name the system of each run:
run 1, lav (8 x 26):
[[ -2  14  19  -8   1  12  14 -16 -11   3   5 -13  20  10 -10   5  -9 -11
   -7  19  39   6 -11 -22  13  -4]
 [ 21 -18   0  10  11 -20   0  -2  -8   0  15  35 -26   9   9  15   1  -6
   -3   4  17  16  -1  16 -10  11]
 [ -7 -12  12  22   1  -6 -32   0   8  -2   3 -14  -4 -27   9  11  19   1
   17 -17 -33  -6   8   5   3  -1]
 [ -9  12  25   2  -5  18   4  -5   0   1  -2 -31  22 -10  -6  -9  -5  -6
    0   7  31  -6  -8 -26  18  -8]
 [ 10  -3   4   3   3 -12  12  -5 -10   3  12  30 -27  19  -6   7  -6  -4
  -13   5  39  16  -1   5   3   9]
 [  0 -16  -2  21   8 -17 -25  -6   0  -2  10   9 -18 -16  -4  21  19  -2
    9 -18 -36   5   0  10  -2  -2]
 [ -6   7  20  15  -1  18  -7  -3  -5  -4  -6 -36  20 -24   5 -10   1  -7
    9   7   0  -6 -12 -27   9 -17]
 [  3   9  17   2  -6   2  13  -8 -12   5   6   9 -16  26   7   1 -14   0
  -11  20  46  14   2  -5   9   6]]
run 2, Romun (8 x 26):
[[ -5  20   9   3   1  14 -18  -4  -2 -21  -7 -15  17 -28  17 -17   5 -19
   10   4 -11 -10   5 -21 -15 -15]
 [ -3 -14  -3 -13 -17  13  21  12  -9   5  -2 -17   4   7  14  13 -11  13
    3  37  14  -5  23   7   1  10]
 [ -8  12 -13 -14  -3 -15  -3  -7  12  10   0  23 -13  36 -11   4  -1  16
  -10 -23 -13   6   7  23   4  14]
 [ -9  25  11   1   5   0 -28  -8  11 -21  -2   2   6 -24   4 -19  12 -22
    4 -23  -5 -10   8 -12 -11  -8]
 [ -7 -12  -2  -5 -18  15  17  16 -11  -9  -2 -19   0 -24   5   2  -5  -2
    3  34  22 -11  24  -9  -1  -1]
 [-11   2 -19  -7 -15  -4  16   4  -1  15  -4  10 -22  35 -15   2 -10  28
  -13  -3  -6   8   4  15  14   8]
 [ -8  38   9   1   7   0 -24 -17  10  -9  -6   8   6   5   0 -24   3  -9
   -4 -31  -9   2  -9 -11  -4  -9]
 [ -1   4   3 -12  -4  19   8   4 -11 -16  -3 -16  22 -25  14  -3  -3 -19
    7  32  14 -11  15 -18 -15  -8]]
run 3, big (8 x 26):
[[  7   0  10   6  -7  15  13  18  -6 -10  -7  -8  -4 -17  18 -25 -12  -8
   -1  21  39  -6   4 -14  -6  -5]
 [-21 -15   4   9 -14 -10   1  -5  -3   8  12  -7 -22  -7 -34  29   9   8
   -4  -5   9   2  13   2  28   5]
 [ 12   6 -15   4  21  -8  -7 -11  -1   0   0  17   9   5 -10  -4   5  -8
   -1 -21 -36  10 -32  -2 -10 -13]
 [  6  21   4  -3  -6  19  11   2 -14 -12  -9  -2   4   0  24 -25 -15 -10
   -2  28  22   2   1 -20 -13 -11]
 [-19 -14  11   5 -18  -2   0  -8 -11   8  13 -15 -14   2 -10  38   5  10
    2  18   6   3  25   5  22   9]
 [ 18 -11  -9   6  23 -17 -13  -8   4   6   7  22   2   9   3  12   9  -1
    5 -19 -35  10 -19  16 -10   2]
 [ 14  13  -2  -3   3   9   4  12  -3 -20  -8  13  -2 -12  28 -32  -8 -16
   -1  13  21  -5   5  -9 -26  -5]
 [-19 -19   7   6 -19   1   6   7  -5   0   7 -21 -13 -24 -17  22   7   4
    2  14  18  -9  24  -4  20   3]]
run 4, Romun (8 x 26):
[[ -1 -30  -8   6   0  -8   6  -8 -18   7  15  -3  -4  -8 -16  43  10   1
    6  19 -18   8   3   6   6   0]
 [  5 -18   7  14   8  -9  -9  12  24  19  -4 -12   3   1  -7  -5   6  19
    5 -35 -13  -5 -22  14  18   7]
 [ 24  -3  22  16  17  -8  -6   1   1  -7   7  17  -9  -9  14 -13   0 -20
   -1  -5  40   6 -15  -6  -7   0]
 [  1 -21 -10   4   4  -2  17 -10 -26  -1  14   1  -1 -15 -28  31   6 -13
   -1  23  -2  10  -9 -13   5 -10]
 [  7 -19  -9  15   5   2   4  15   8  20  -9 -17   6   4  -8  -7  -1  23
    6 -17 -30  -1 -31   5  13  -5]
 [ 27   3  28  19  18  -3 -12  -4   2   3   3   9   0  12  32 -13  -6  -7
    3  -3  23  13 -23   0  -5   3]
 [  8 -16   0  -9  14  -7   7 -20 -16  -2  19   5  17  -8 -15  38   9 -23
    3  21   5   7  -3  -4  -4   0]
 [  8 -32 -18   5   7  -6   3  19  12  13  -4 -10   8 -13 -10   7   8  14
    9 -15 -35  -8 -14  15   4   1]]
run 5, gid (8 x 26):
[[ 21 -11  28  16  21   4 -13  -4   6   9   3 -19  28  -5  21   2   2  -5
   14  -3   1   2 -28  -5   4  -1]
 [ 25 -22  10   2  13 -10   9   2  -5   1  14  19  -8   0  15  14  -2 -13
    0  17  39   7   1  11  -8  13]
 [-10 -19   5  19  -7 -12 -12  -1  -9 -10  13   2 -28 -36 -13  22  17 -11
    5   2   2  -1  19  -2   5  -3]
 [  8 -11  11  28  12   5  -6   6   2   1  -2 -19   8 -29  -9 -12   7  -6
    7 -14  -5  -2 -33 -20  10 -18]
 [ 23  -4   8  10  12   0  19  -6 -16   6   7  13  -2  12  -1  -2 -11  -9
   -9  14  33  18 -30 -13   2  -5]
 [ -5 -10  -3   6  -1 -10  -1 -22 -26  -3  19  13 -17  -2 -15  39   9 -10
   -1  20  -6  16   9  -3   2  -3]
 [  6 -16   3  23   8   4 -15  -2 -10  -1   1 -19  11 -24  11  11  11  -2
   18   6 -39   2 -15  -8  -3 -14]
 [ 25  -9  28  17  11   8   2   3  -5   6   2 -10   9   4  34  -6 -10  -2
    8  18  26   8 -19  -6  -1   1]]
run 6, gid (8 x 26):
[[ -3  17 -11 -23 -10  11  17  18  10  -9 -14   5   2   3   7 -33 -13  -1
  -10   4  27 -14  16  -1 -11   4]
 [-30  12  -8 -17 -21  -1   7  -1  10   7  -3  -5 -10  14 -31   4  -1  17
  -12 -12   7  -7  21   6  21   8]
 [ -6  15 -23 -10   4  -4  -5   2  14   2 -13  10   5  12 -13 -19   2  10
   -4 -32 -38  -4 -12   8  -4  -4]
 [ -1  29 -18 -24  -6  16  14   4  -3  -9 -16   6  12  17  14 -28 -17  -1
   -7  15  -2  -3   5  -7 -19  -6]
 [-25  13  -3 -24 -20   7   6  -7   3   9  -2 -14   8  26  -7  15  -5  19
   -5   9  -3  -5  27   9  13  13]
 [ -4   4 -10 -10   2  -7 -16   7  25   8  -9   3   6  16   9  -6   5  18
    5 -29 -35  -8   6  26  -5  12]
 [  2  23  -7 -20  -2   8   0  14  14 -14 -14   9   7   0  24 -35  -8  -5
   -3  -3  10 -14  17   4 -23   4]
 [-26  10  -4 -26 -20   6  13   6  13   2  -4 -12   3   6 -21  -1  -4   9
   -9  -2  25 -16  27   4  14  11]]
run 7, big (8 x 26):
[[ 12   7 -10 -12   9  -6   8 -12  -4  14   2  21   2  47   5   9 -10  12
   -6   1 -10  17 -14  17  -5   9]
 [ -7  21  -8 -15 -10   6 -12   1   0 -16  -8  11  -4   4  31 -11  -3  -1
    3  11 -13  -6  34   9 -25   5]
 [  1 -26  18   4  -1   1 -12  11  12   3   4 -28  15 -23  17  17  10   2
   17   6   1 -16  17  11   4  12]
 [ 21 -25   1   6  15 -17   5  17  20  14   3  15  -9   3  -7  -4   1   5
   -3 -26  20  -2 -18  19   6  14]
 [-12  22 -19 -11  -7   0   3  10   9 -16 -10  17 -14 -14 -21 -32   1  -8
  -13 -22   6 -11   7  -8  -8  -8]
 [-19   7   3   2 -10  19   4  -1  -3   0  -7 -39  22 -20 -18  -4   1   2
    4   4 -11 -10  -7 -25  16 -17]
 [  7   2  13   8   5   2   7 -14  -4  24   2  -8   8  38  -4   8 -10  16
   -4   0   6  17 -32  -2  23   2]
 [ -6  32  -8 -21  -3  -4  -5 -20  -4  -7   1  27  -6  35   8   0  -6  -3
  -11   1  -3   9  17   8 -14   7]]
run 8, paro (8 x 26):
[[ -5  -6  17  30 -14  -2 -19  18   9   0  -5  -8 -34 -12  21 -15   1  16
    6 -11   5  -4  14   6  10   4]
 [-16   9  24   6  -6 -13 -15 -10  13   3  10   5 -19   5 -18   5   8  -1
   -8 -26  31   0  11   3  22  11]
 [  0   5   6  15   9  -9  -1 -23 -20  -7  14  17 -14  -5 -25  12   6 -21
   -9   0  13  18 -17 -20   7 -13]
 [ -8   9   2  21 -11  12   1 -16 -32   1   0 -11 -13   9   5  10  -5   7
    1  28 -19  19  -7 -20   7 -19]
 [ -8  12  20  -6  -4   8 -13 -21  -2  12   3 -20  21  29  21  21  -3  12
    8  13 -12   6   8   5   9  10]
 [ 23  -4  19  -8  23  -6 -14 -13   5  -3  11   9  26   4  28  14   5 -20
    9   6  10   2   0  10 -18  13]
 [ 17 -17   6  19   4  -2 -10  15  -7 -16   3   7 -16 -30  33  -4   5 -12
   12  15   4  -2  11   2 -20  -1]
 [-13 -12  18  25 -15  -5 -21  14  12   2   0 -14 -29 -17  10  -2   8  15
    7 -14   2  -8  20   9  15   6]]
run 9, lav (8 x 26):
[[  2  -4  10 -20   3   1  -7  13  23 -10  -1  -7  19 -22  14  -5   6 -13
    7  -4  23 -24  26  10 -13  15]
 [ -8 -17  -3 -10 -11  -4  16  23  19   7  -1  -8  -9 -11 -22  -3   1   9
   -7 -11  32 -18  15  11  16  14]
 [ -4  -2 -14   6   2 -11   6  10  13   7  -5  11 -16   0 -34 -17   2   7
  -12 -37  -1  -2 -21   1  14  -4]
 [-11  21 -19   9  -6   6   1  -4 -15 -15  -9  10 -17 -13 -18 -23   1  -7
   -7  -7 -22   6 -11 -22  -6 -26]
 [ -6   8 -15   7 -13  14  15  -7 -32   0  -4  -6  -8  12   4   5 -11   9
   -1  36 -23  15  -3 -15  -1 -17]
 [ 14   5   4  -3   8   3  -3 -14  -9  13   1   0  16  38  28  13  -9  11
    6  17 -22  15 -11   9  -7   5]
 [  9   7  12 -19  13  -1 -18  -9  12  -8   3   3  28   3  32   7   4 -14
   10   3  -3  -7  17  14 -23  14]
 [  0 -19   5 -20  -3   0   6  17  17  -2   3 -13  15 -20   5   9   4  -6
    7   8  26 -23  29  13  -4  18]]
run 10, paro (8 x 26):
[[  4 -28   0  21   7  -9   7   5  -3   7   9  -6  -8 -24 -33  13   9  -4
    0 -11   3   2 -24  -8  18 -10]
 [ -2  16  -8  18  -8   1   4  -4 -13   9  -7  14 -29  32   2 -15 -12  21
   -9  -4 -14  19 -16  -3   7  -9]
 [-26  34   4 -27 -11  11  -2 -24  -4  -8   0  -8  18  13  -8   8  -2  -7
   -6  10   3  -4  23 -11   1   1]
 [ 17 -22   4  -7  21   2   9  -8  -5   7   9 -13  38  -9  -5  25   4 -15
    9  15  -1   0 -22  -5  -1  -1]
 [ 23 -11 -10  13   4   0   2  16  -7   3  -7  13 -14  13  39 -10  -9  14
    6  15 -19   9  -6  15 -19   1]
 [-19  15   6 -13 -14   2 -19   7  19 -11  -6  -7  -1  -8  15 -10   5   2
    4 -10   0 -20  39  11  -7  12]
 [  7 -19  15   2  14 -10  -2   6  19   3   9  -7  12 -25 -22   3  11 -15
    1 -22  30 -12 -12  -2  12   5]
 [ 11  -9 -14  24   0  -9  13   9 -16   0   1  26 -40   4  -7 -12  -7   6
  -11   0   7  17 -17  -3   0 -10]]
run 11, Nipun (8 x 26):
[[  7   4 -14 -32   8  -1  26  -4   7  11   0  11  23  29 -22   3 -10   1
  -13  -2  17   1 -13   6   1   9]
 [ -7  25 -23 -20   0  -1  -8 -15  -8 -13  -3  22   0  14   7   1   1  -5
   -2   4 -33   4  17   6 -23  -2]
 [-14  -5   6  -5 -13  13  -9   1  -2  -2  -2 -32  18 -16  14  18   6   4
   15  21 -20 -13  26   0   0   1]
 [ 15 -15   9 -13   6   2   9  20  24  15  -5 -13  22  11  18  -7  -8  11
    4  -3  23 -13  -1  19   3  21]
 [  1  16  -6  -9   0 -12 -11   9  17 -13  -3  31 -21   1  10 -25   1  -6
   -7 -23  12  -6  18  14 -17  10]
 [-20  -5 -13   2 -14   2  -1  11  -3 -18  -2  -7 -13 -44 -22  -2  13 -10
    1  -1  -6 -15  21 -12  -1 -12]
 [ -1  -8 -13 -10  -4  15  31  18   4  13 -11 -23  20  -2 -23 -14 -11  12
   -5   3   9 -10 -20 -10  14  -7]
 [ -8  34  -8 -25  -2   0   7 -15   5   3  -5  18   5  39 -10 -12 -10   3
  -16 -10   8   7  -2   1  -1   4]]
run 12, Nipun (8 x 26):
[[  2  -1  33   6  14 -11 -28 -12  22   1  11  -5  12  -9   1   9  14 -12
    6 -29  17  -5   0   5  10  11]
 [ 26 -14  -5   7  14  -3  10  12 -11 -15   4  21  -9 -25  10 -11  -1 -24
   -1  13  22   3  -9  -6 -22  -7]
 [-10  -4 -13  26 -20   2   9  14 -13   5  -8   1 -42   3  -6 -12  -7  24
   -5   3 -13   8  -2  -4  13 -12]
 [-16   7  16   6   4  -3 -11 -18   9  12   5 -18  13   3 -31  10   9   2
   -2 -27  -2   1 -19  -9  28  -3]
 [ 21   6   1 -12  21   1  11 -18 -14  -7   8  16  24   6   1   5  -5 -27
   -3  16  16  11 -20 -13 -16  -5]
 [  1  -3 -13  10 -11   1   4  -2 -25   0   1  12 -28  18  20  12  -8  15
    1  29 -22  16  12   8  -8  -2]
 [ -9 -11  20  16  -1  -4 -25  -6  13  16   3 -25   6   1   5  18  11  18
   13 -18 -25  -3   2  11  19   8]
 [ 25  -1  25   2  24  -1  -9   0  12  -4   4   2  22  -9  19 -12   1 -21
    6  -8  29  -2 -18  -3 -10   4]]

runs to name:
run 13 (2 x 26):
[[  4 -21   3  25  -7   2  16   1 -28   4   8  -5 -22  -8  -7  16  -4   2
   -1  28  13  15 -11 -14  13 -11]
 [  7  -9   2  18   8  -9   1  -8  -1  23   4   2  -7  27 -12  10  -2  19
   -2 -17 -16  17 -33   7  20  -1]]
  Nipun
run 14 (2 x 26):
[[ 24 -16  -6  -2  13   2  10  16  13  20  -9  -5  20  21  16 -11 -10  19
    4  -7 -12  -1 -27  16  -2   8]
 [ -8  35  18   6  -4  -3 -27 -13   6 -11  -2  15 -18  12  23 -19  -1  -4
   -3 -16   8   4  16   0  -6   2]]
  Nipun
run 15 (2 x 26):
[[ -6 -24  24  12 -10  -4  -8   6   7  12   9 -21  -9  -4  10  25   5  14
   10   7  16  -5  21  15  20  17]
 [ 10  -1  15  15  17 -24 -26 -14  10   1  13  26 -17   8   2   9  12  -6
    0 -30   1  11  -6  14   0  10]]
  paro
run 16 (2 x 26):
[[  8  -3  -2   9 -11   9  20  28   1   5 -13   0 -20   7  15 -33 -18  16
   -7   7  28  -2  -4   0   2   0]
 [ -7  26  -1   1  -2  -3   1 -29 -21  -1   7  21 -14  30 -10   8  -6  -4
  -12   8   3  23  -6 -11   3  -7]]
  Romun
run 17 (2 x 26):
[[ -8  -3  28  10  -3  -7 -26 -19  -4  -5  16  -5  -7  -7  15  32  13  -9
   10   9   5   3  26   5   4  11]
 [ 27 -30 -10  -8  25 -16   5   3   3   2  12  19  13  -9  -1  20   9 -16
    5   0  -2   1 -10  17 -16   9]]
  big
run 18 (2 x 26):
[[ 11  -5   6  -8   2   0  19  18  12  -1  -1   5  -2  -6  -3 -20  -8  -8
   -9  -2  55  -9  -2  -1   2   8]
 [-28   0 -21  -8 -18  -3  10   4   3   1  -2  -3 -16  -8 -43   4   6   9
  -10 -14  -7  -8  13  -1  17  -3]]
  big
run 19 (2 x 26):
[[-13  14   5 -35   0   5   9  -9  17   6  -1 -11  33  14 -22   4  -2  -4
   -8  -8  23 -13   7   1  10  12]
 [  8   5 -32 -17   3  -2   9  18   4 -17 -10  27  -7 -11   4 -24  -2  -9
   -5  -4 -10  -9  10   7 -30  -3]]
  Romun
run 20 (2 x 26):
[[ 11 -22  -4  -6  21 -15  -6  -9  11  12  11   3  22   1 -16  29  13  -3
    7 -17 -23   0 -15  15   3   9]
 [ 19  17   4  10  12  11 -10  -1  -7 -11  -9   3  11  -1  38 -26  -7 -10
    7   8 -13   6 -16 -11 -24 -13]]
  Nipun
run 21 (2 x 26):
[[ 26 -18   2  13  15  11   9  17   0   3  -8 -15  21 -17  18 -17  -5  -3
   10   7  -2  -3 -32  -9  -7 -11]
 [ -4  19  14  15 -13   1   0   0  -3   5  -4  11 -33  27  14 -20 -14  14
  -11  -1  28  13   2  -2  11   3]]
  Nipun
run 22 (2 x 26):
[[  0   1  -3 -27  -5   5   0  -2   0  -1   2  -3  18  13  26  18  -3   2
    7  26  -5  -6  31  18 -16  17]
 [-13   1  -8 -18  -6 -14 -15   0  18  -1   4  13  -8   8   0  14  10   7
    1 -17 -14 -10  34  29  -5  20]]
  Romun
run 23 (2 x 26):
[[  4   7  25   9   6  -9 -35 -13   6  -7   9   7  -6   3  36  10   8  -6
   11  -4  -6   4  20  13 -12  12]
 [ 19 -25   1 -17  16  -9   3  10  12  -7  10   8  18 -22   6  13   8 -21
    6   5  23 -13  12  13 -16  15]]
  big
run 24 (2 x 26):
[[ -3   4  29  20  -4  16  -6  -5 -11  -4   0 -30   9 -21  12  -4  -1  -8
    8  17  18   0  -6 -27  11 -13]
 [  3 -14   7   1   6 -12  11 -16 -10  16  18   9  -6  21 -23  33   0   1
   -8   5  22  16 -10   5  18   9]]
  big
run 25 (2 x 26):
[[ -6   6  10  -4   9  -2 -16 -10   5 -21   7  -3  15 -38 -11   1  17 -32
    4 -11   9 -12   8 -15  -8  -6]
 [  2 -24   3  16 -12   6  23  18 -13   2   2 -10 -20 -19  -7   1  -6   3
   -2  24  33  -1   1 -10  13  -4]]
  lav
run 26 (2 x 26):
[[-13  -6  22   0 -16  12  -3  10  13  11  -5 -37  11  -4  11   2  -2  16
    9   6  14 -14  18   3  19  11]
 [ 15  -7   2 -20  14 -13   5  10  26   5   2  18   9   7  -4  -8   0  -7
   -6 -23  34 -10  -1  19  -4  20]]
  Nipun
run 27 (2 x 26):
[[-10  12  28   7   8  -7 -24 -18  16   0   8  -9   8  -8 -17   4  14 -12
    1 -32  12  -3  -7  -9  18   1]
 [  2  -5   5   9   2  -1  10  -4 -15 -14  10   8 -12 -28 -19   2   4 -26
   -6  11  35   4  -4 -23   1 -11]]
  lav
run 28 (2 x 26):
[[  9  -2  -7 -13  10   6  16  -8 -17 -14   7   5  19 -21 -11   8   1 -32
   -2  25  18   0  -5 -20 -14 -11]
 [ -2 -29  -4  17 -11   4  17   6 -19  15   5 -19 -12  -3 -11  26  -1  18
    3  25  -8   7  -5  -1  20  -5]]
  gid
